rotation ticks, each row followed by its count of ticks:
The counts run from 0 to 485.
[-1.94 -0.38 -0.82 -3.82  0.53  0.12  0.48  0.55 -1.81 -3.50 -2.29  0.35
  3.11  2.17  2.13  0.25 -0.61  2.49  2.16 -1.88 -2.26 -1.61 -1.06  0.74
  0.80  0.08 -2.35 -2.73  0.78 -3.69  0.77 -3.43  0.12]
393
[-0.32 -2.22 -2.51 -1.50  0.97  0.93  1.92 -0.55 -1.09 -3.90 -4.10 -1.32
  1.12  1.56  1.73  0.20  1.66  1.70  1.01 -1.06 -1.66 -0.66  1.00  2.32
 -1.89  1.38 -1.78 -2.89  2.29 -2.95  1.58 -5.61  0.72]
401
[ 0.31 -0.24  1.75 -2.51 -1.25  0.55  2.83 -2.39  0.69 -4.97 -1.09 -1.06
  1.67  0.55  3.99  2.49  1.25  1.31  1.38 -2.36 -3.76 -1.84 -0.79  0.73
 -0.70  0.49 -3.94 -2.80  0.64 -0.34  1.84 -1.10  0.43]
100
[-1.00 -1.66 -2.52 -3.44 -0.14 -0.74  2.62  2.79 -0.72 -1.27 -0.63 -2.78
  2.61  0.23  3.46  3.05  0.54  2.70 -0.81 -2.37  0.15 -0.47 -1.65  1.88
  0.64  1.25 -1.41 -0.76  1.69 -4.24 -0.70 -3.13  2.71]
436
[-3.22  1.74 -0.01 -3.58  3.60 -0.33  3.02  1.43 -1.45 -4.23 -2.05 -0.25
  2.45  0.29  1.06  0.87  0.57  2.08  1.23 -1.17 -0.60 -0.27 -2.51  1.45
 -1.31  1.13 -2.13 -3.05  1.00 -2.10  1.65 -3.41  1.32]
253
[-2.25 -2.26 -0.84 -2.74 -1.24  1.10  1.18 -0.23 -1.53 -3.57 -1.78 -2.73
  0.64  0.87  3.05  1.36  2.66  0.35  1.51 -0.79 -0.25  1.06 -1.26  1.41
 -2.09 -1.28  0.59 -2.73  4.12 -3.24  1.41 -4.18  1.63]
281
[-4.26  1.78  0.29 -1.21  1.21  0.04  4.95 -0.66 -0.42 -3.11 -2.97 -1.21
  0.72  1.00  1.99  2.76  0.38  2.17 -0.49 -1.03 -1.16  1.03 -2.70  0.46
 -3.18  1.58  0.59 -3.25  2.42 -0.23  1.73 -2.43  1.25]
373
[-2.31 -1.68  0.12 -2.60  2.66 -0.78  1.93 -2.51 -0.99 -0.43 -4.10 -0.39
  1.61  1.96  2.58  2.95  1.61  1.84  1.32 -0.48 -3.67 -1.95 -1.99  0.24
 -1.27  1.62 -2.54 -0.80  1.08 -0.17 -0.87 -2.53  1.17]
218
[-2.79 -1.49 -0.72 -4.05 -0.03 -0.13  3.48 -0.04 -0.26 -3.70 -1.11 -2.71
  1.00  0.74  2.70  2.92  3.54  1.32  0.24  0.52  0.83  1.04 -2.38 -0.89
 -2.36  0.62  1.43 -1.69  3.30 -1.08 -0.07 -1.21  1.77]
20
[-3.88 -1.56  1.82 -2.68 -1.51  1.10  1.61 -0.26  1.10 -2.09 -2.55 -3.75
 -0.94  2.86  1.64  2.88  1.25 -1.28  2.89 -1.61 -1.42 -0.21  1.29  0.91
 -0.09  2.11 -1.62 -0.99  3.15 -1.17  2.05 -2.29  2.53]
189
[-3.19 -1.52 -0.25 -5.54  2.06  0.58  1.22  0.41 -0.66 -0.32 -3.19 -3.95
  3.61  2.06  1.45  3.68  1.31  0.36  2.96 -1.35 -0.65 -1.27  0.26  0.22
  1.23  0.51 -2.18  0.57  0.53 -1.28 -0.24 -2.12 -0.30]
39
[-0.35 -2.20  0.52 -3.17 -1.28 -1.07  1.56 -0.16  0.27 -2.49 -2.28 -4.90
  0.79 -0.35  4.49  3.53 -0.10 -0.04  0.17 -2.66 -0.43 -1.19 -1.21  2.25
  0.26  1.33 -0.40 -1.72  1.49 -1.53  0.77 -0.85  3.54]
452
[-1.87 -3.57 -0.19 -2.87  0.39 -0.51  0.71  0.12 -1.97 -0.02 -3.59 -3.23
  2.89  2.47  3.33  1.87  2.01  0.93 -0.10 -0.66 -2.16 -0.58 -2.96  2.42
  0.81  0.35 -0.44 -0.20  1.75 -1.77 -2.09 -3.46  1.98]
44
[-2.44 -4.33 -0.55 -2.72 -0.82  1.26 -0.05 -0.81 -0.04 -0.88 -2.66 -3.51
  2.51  1.97  4.43  0.64  1.38 -0.65  0.22 -1.69 -1.92 -1.11 -1.52  2.05
  0.39  0.27 -2.11 -0.87  1.55 -2.15 -1.77 -2.39  2.44]
45
[-4.47 -3.80  1.53 -1.62  1.01  0.03 -0.03 -1.30  0.02 -1.54  0.31 -3.07
  0.67  2.45  3.94  2.95  2.06 -1.52  0.43 -1.44 -3.80 -0.94 -1.85  2.31
 -0.89  0.50 -1.39 -1.60  0.54  0.33  1.21 -3.74  2.00]
336
[-4.27 -2.25 -1.16 -5.86 -2.17 -0.33  0.73 -0.32  0.82 -2.98 -0.21 -2.95
  2.34  0.28  2.89  1.91  2.12  0.97  0.96 -0.59 -1.34 -0.08 -1.00 -2.98
 -1.29 -1.40 -0.48 -1.77  2.55 -1.32  0.11 -0.77  0.30]
155
[-2.97 -0.26  0.76 -3.63  0.16 -0.48  4.03 -2.06  0.31 -0.87 -3.30 -1.69
  2.90  1.92 -0.20  3.19  1.07  2.86 -1.78 -1.78 -2.50  0.22 -0.01  0.19
 -0.48  3.71 -0.73 -1.33  2.63  0.09  1.75 -2.55  0.53]
357
[-3.34 -1.94 -1.02 -5.70  1.86  0.80  1.52 -0.45 -0.57 -1.29 -0.32 -2.89
  1.81  0.69  4.09  0.43  2.06  0.94 -0.10 -1.20 -1.28  0.01 -1.40 -0.79
 -1.59  0.85 -1.37  0.98  3.24 -1.64 -1.82 -1.69  2.61]
171
[-2.74  0.47 -1.97 -4.17 -0.04  0.70  3.49  0.83  0.08 -2.86 -0.40 -0.98
 -1.02 -0.16  4.73  0.99  1.02  2.50 -0.82 -2.17 -4.34  0.52 -0.17 -1.15
  0.41  1.86 -2.14 -2.21  1.77 -1.25  0.08 -0.90  0.96]
263
[-2.39 -2.32 -0.99 -0.43  0.48  0.00  3.21 -0.51  0.15 -0.97 -2.26 -0.37
  2.01  1.31  4.21  6.07 -0.99  0.18  0.53 -1.04 -3.06 -0.72 -2.31  2.20
 -1.32  0.74 -1.92 -1.78  1.34 -1.34 -1.30 -1.90  2.16]
343
[-2.64 -1.25 -0.40 -5.14  0.74 -0.52  1.66 -1.00 -1.75 -4.94  0.35 -1.99
  0.64  0.38  3.59  0.77  1.91  2.74  0.72 -1.19 -2.22 -0.58 -1.67 -3.38
 -2.13 -0.36  0.59 -0.58  1.23 -2.01  0.74 -0.90  0.07]
415
[-3.88 -2.01 -1.46 -5.11  0.48  1.81  1.67  0.18  1.06 -4.14  0.70 -4.41
  1.18  0.69  4.79 -0.14  1.41  0.11  0.36 -2.11  0.09  0.50 -0.58 -0.63
 -1.64 -1.23 -1.56 -1.04  0.32 -2.33  0.16 -1.35  1.58]
290
[-3.12 -1.87 -0.60 -0.34 -1.44  0.08  2.31 -0.98  1.45 -4.50 -0.54 -0.44
  0.21  1.83  3.08  0.99  1.33  0.66 -0.76 -0.73 -3.40  0.91 -2.56  1.20
 -1.70  0.35 -0.39 -4.53  0.83 -1.44  2.33 -2.41  1.17]
107
[-4.12 -0.99 -1.83 -5.16  0.75  1.60  0.82 -1.21 -0.50 -2.20 -1.66 -1.67
  1.56  0.44  3.23  0.57  2.16  1.49  0.12 -0.10 -3.23  1.70  1.05 -0.67
 -0.81 -1.06 -1.60 -3.19  2.13 -0.40  1.33 -2.98 -1.79]
124
[-2.24 -0.80 -0.54 -4.08 -0.92 -0.64  1.45  1.83 -0.23 -3.88  0.79 -1.99
  0.45 -0.06  4.31  3.83  0.13  1.56  1.08 -1.79 -1.28  1.08 -1.37  1.23
 -0.29 -0.59  0.26 -4.12  2.66 -2.72  2.55 -1.72  2.03]
421
[-4.52 -1.81  2.48 -4.43  2.82 -0.19  2.00 -1.65 -1.78 -0.94 -0.68 -0.83
  3.52  3.23  1.99  1.39  0.70  1.08 -0.54 -1.73 -2.49  0.08 -1.96  0.72
 -0.58  0.17 -1.24 -0.66  1.95 -0.77  0.72 -2.04  1.07]
210
[-3.59 -1.63  0.85 -4.77  0.49 -0.79  2.37 -0.01 -0.25  0.80 -1.96 -3.84
  2.78  2.41  1.44  1.88  3.97  0.54 -1.16 -0.34 -1.43 -0.19 -2.74  1.83
  1.06  1.47 -0.52 -1.17  1.06 -0.06 -0.17 -3.26  0.50]
43
[-1.84 -2.36  1.13 -2.37  1.37  1.01  1.40 -3.14 -0.43 -1.71 -0.65 -1.37
  0.63  2.61  3.72  0.38  1.02  1.61 -0.97 -2.62 -5.27 -0.16  1.71  1.55
 -0.79  1.31 -2.27 -2.53  1.47 -0.04  1.98 -2.88  0.23]
92
[-3.35 -2.23  0.12 -2.87  1.06 -0.86  0.63 -0.47  0.23 -2.77 -2.35 -3.06
  2.12  2.52  0.61 -0.15  0.52  1.39 -0.88 -3.14  0.51 -1.36 -0.29 -1.17
 -2.37  2.63  0.05  0.92  2.02 -3.02  0.38 -3.22  3.45]
323
[-4.26  1.26 -0.90 -2.54  2.84  0.34  4.14  0.42 -0.93 -2.46 -1.52 -2.31
  0.20  3.01  2.72  0.88  0.86  1.64  0.51 -2.42 -3.52  0.87 -1.73 -0.04
 -0.09  2.02 -0.42 -1.57 -2.58  0.67  1.96 -2.82 -1.63]
380
[-1.44 -1.98 -3.62 -4.24 -0.82 -0.56  1.00  1.04 -0.26 -2.75 -2.62 -2.53
  0.57 -0.61  3.96  0.43 -0.89  2.16 -1.46 -2.77 -1.06  0.28  0.64  0.63
  0.29  1.66 -0.59 -3.21  1.25 -3.15  0.05 -2.21  1.15]
2
[-0.70 -0.81  0.42 -4.06 -0.74 -0.13  1.65  0.51 -2.11 -2.17 -2.30 -4.03
 -0.37 -0.13  2.55  0.82  1.44  0.80  0.11 -2.60  0.12  1.08 -0.06  3.70
  1.52  1.12  0.47 -4.03  2.68 -2.00  2.93 -3.49  2.24]
10
[-0.51 -2.75 -0.59 -5.00  0.23 -0.27  2.57 -0.43 -1.63 -4.31 -2.06 -3.04
  2.00  2.08  2.31  1.51  1.88  2.32  2.45 -1.65 -1.04 -0.81 -1.38 -1.08
 -0.25  0.11  0.57  0.00 -0.85 -4.04  0.14 -1.10 -0.54]
148
[-4.70 -0.70 -0.16 -1.82  2.01  0.14  3.81 -0.25 -1.08  0.19 -3.95 -1.38
  0.76  2.00  3.28  4.27  0.15  0.14  1.03 -0.67 -1.82  1.45 -2.62  1.10
 -1.40  1.80 -0.27 -1.63  1.81  0.22 -1.42 -1.81  1.74]
342
[-2.13 -1.88  2.03 -2.64 -0.12  0.16  0.25 -1.56 -0.69 -2.74  0.46 -3.86
  1.81  1.44  3.89  3.68 -0.80  0.55  0.58 -3.81 -1.69 -1.59 -1.05  0.09
 -1.33  0.09 -0.77  0.20  3.10 -1.81  0.46 -0.86  3.48]
328
[-4.80 -0.59 -1.35 -2.70  1.45  0.86  1.85 -0.38  0.92 -2.06 -2.91 -1.55
  3.20  2.59  1.40  1.40  0.45  0.78  1.52 -1.90 -2.52 -1.67 -2.15 -1.16
 -2.27  1.20 -3.74  0.05  0.71 -0.94 -1.11 -2.70 -0.04]
78
[-3.93 -0.53 -0.34 -3.39  1.38  0.76  1.31 -0.96  0.42 -3.38 -1.98 -3.23
  2.49  2.30  1.48  0.66  1.88  1.29  1.17 -2.67 -2.93 -0.06  0.79 -0.62
 -1.24  0.25 -1.35 -3.18 -1.22  0.81  3.07 -4.21 -2.08]
244
[-3.16 -1.10  1.35 -2.62  0.01  2.40  2.29 -3.09  0.46 -2.95 -2.24 -2.98
  0.49  2.51  2.85  0.06  2.57  0.12  0.88 -1.53 -3.34  0.50 -0.99 -0.07
 -2.15 -0.05 -1.75 -2.45  1.86  1.48  1.47 -2.52 -0.49]
368
[-3.47 -0.06  1.73 -3.03  0.42  1.56  2.00 -1.57  1.95 -3.16 -2.62 -0.11
  0.94  1.29  3.10  2.42 -0.13 -0.10  1.65 -0.87 -2.52 -0.48  0.13  0.94
 -0.65  1.78 -5.51 -2.18  2.90 -1.21  1.44 -0.93  2.93]
220
